Here are some points, each followed by its number:
[ -46   11  -46    1   23   34 -109 -126   23  -86  -61 -103   22   16
   44   26   -5  -28   62  -43   18  -41   30   17] 0
[ 12  65 -32 -10   6 -48 -55  49  23  16 -23   6 -43 -51 -31  35 -69  43
  93  40  17 -30  -2  16] 1
[ 18  44  37  12  -3 -51  67  28  -4  29   8  36 -21  -4 -89   0   8  57
 -51  25 -20  -8  17 -45] 2
[ 12 -34  11  -2  -4  25  14   9 -10   1  16  12  20  12  40 -23  15 -34
 -21  -8   4  22 -25   6] 3
[ -47   37  -12   -6   12 -110   44  127  -22   41   51  127  -78   21
 -125   68 -114   78  -53   17   -2  -19  -37   17] 4
[ 40 -13  32  14 -27  30  41 -37  -2  26   1 -35  34 -11  19 -45  82 -12
 -26   6 -17  19  35 -38] 5
[  8  40 -16  42  12 -36 -63 -39   3 -15 -49 -92  -8 -72 -40  22  30  36
  79   0  18 -27  20 -34] 6
[-26   1  -8  -3   2 -55  23  97 -12  23  43  95 -36  24 -50  38 -68  26
 -45   0   5  -3 -38  19] 7
[-12  -9   3  -5   8 -17  33  50 -12  14  20  49 -17  12 -14   4 -29  11
 -28   5   0  14 -17  13] 8
[ -34   16  -41   21   18   15  -93 -110   13  -63  -59 -113   22  -13
   26   16   13   -9   67  -36   20  -33   37   -5] 9
[ 25   1  32   6 -11   3  48  -7  -6  19   4   0   8  -5 -15 -28  39  10
 -31  15 -15  14  17 -30] 10
[ -39   18  -41  -23   11    9 -104  -67   38  -67  -41  -47   -4    9
   23   54  -34  -19   72  -23   14  -47   12   27] 11
[ 36 -53  19  -2 -11  73  12 -43  -7  -7   2 -34  48   7  83 -56  62 -60
  -9  -9  -2  34  -8   3] 12
[  8 -16  16  -2   0  10  36  11 -15  13  13   9   2   6  11 -24  16  -2
 -21   6  -7  20  -1   0] 13
[ 32 -46  21  -6 -16  44  -7  -8   5 -20  11   5  49  17  58 -31  35 -60
 -27 -11   7  21 -44  -3] 14
New points follow, each followed by the number of its nearest point above.
[ 38 -53  18  -2 -11  84  13 -49  -3 -12   0 -38  54   7  90 -61  68 -65
  -8  -9  -5  36  -7   4] 12
[ 26  46  47  19 -14 -61  69  22  -4  31   7  25 -11 -11 -95   1  26  61
 -55  25 -19  -8  22 -67] 2
[-11  -9   4  -4   7 -20  34  49 -14  16  21  49 -16  14 -15   5 -29   8
 -27   5   0  14 -19  12] 8
[ 39 -20  26  15 -30  41  38 -41  -4  30   7 -44  35  -6  34 -47  91 -17
 -25   2 -18  20  39 -35] 5
[ -51   43  -16   -4    5 -127   40  127  -22   48   61  127  -86   21
 -127   80 -127   85  -58   12    1  -24  -44   11] 4
[-32  15  -1  -9  16 -57  45  88 -15  27  31  87 -51  18 -68  27 -70  47
 -40  14  -5   0 -18  17] 7
[ 34 -45  18   1 -12  74  26 -47  -3   1  -2 -42  44   1  76 -59  65 -51
  -7  -4  -8  35   8  -1] 12
[  -4   60  -47  -35   -5  -56  -59   80   38   27    0   60  -61  -41
  -24   60 -110   35   92   35    9  -22  -14   35] 1
[ 41 -51  20  -6  -8  91  15 -58  -1 -13  -8 -44  56   8  90 -64  71 -67
  -8  -5  -9  35  -3   6] 12
[ -48   35   -9   -9   15 -101   43  127  -16   38   44  127  -77   21
 -116   62 -110   74  -50   18   -3  -14  -29   17] 4
[ 39 -16  32  15 -28  33  40 -36  -5  25   7 -35  34  -8  23 -44  84 -11
 -26   2 -15  18  32 -37] 5
[ -3  57 -47 -29   1 -52 -63  69  32  22  -2  42 -56 -43 -18  49 -98  36
  93  36  11 -24 -14  30] 1
[   0   65  -46  -35   -7  -63  -54   96   39   38    5   70  -67  -49
  -34   62 -114   43   96   41    9  -24  -19   36] 1
[-18   3   7  -6  12 -29  46  54 -15  20  22  54 -30  11 -37   4 -36  29
 -30  15  -6   7  -9  10] 8
[ 10  51 -21  23  11 -39 -64  -7   5  -3 -36 -61 -24 -61 -33  21  -6  40
  83  15  21 -28  10 -12] 6
[-34  12  -6  -5  11 -64  41  99 -18  29  36  94 -51  19 -70  39 -78  41
 -39   9   0  -1 -26  19] 7
[ -36   17  -32  -26   10   10 -109  -58   42  -68  -36  -40   -4   11
   14   68  -25  -20   69  -24   15  -59    5   31] 11
[   4   64  -47  -41  -12  -74  -48  119   41   54   16   92  -74  -57
  -50   73 -123   47   97   41    3  -23  -23   35] 1
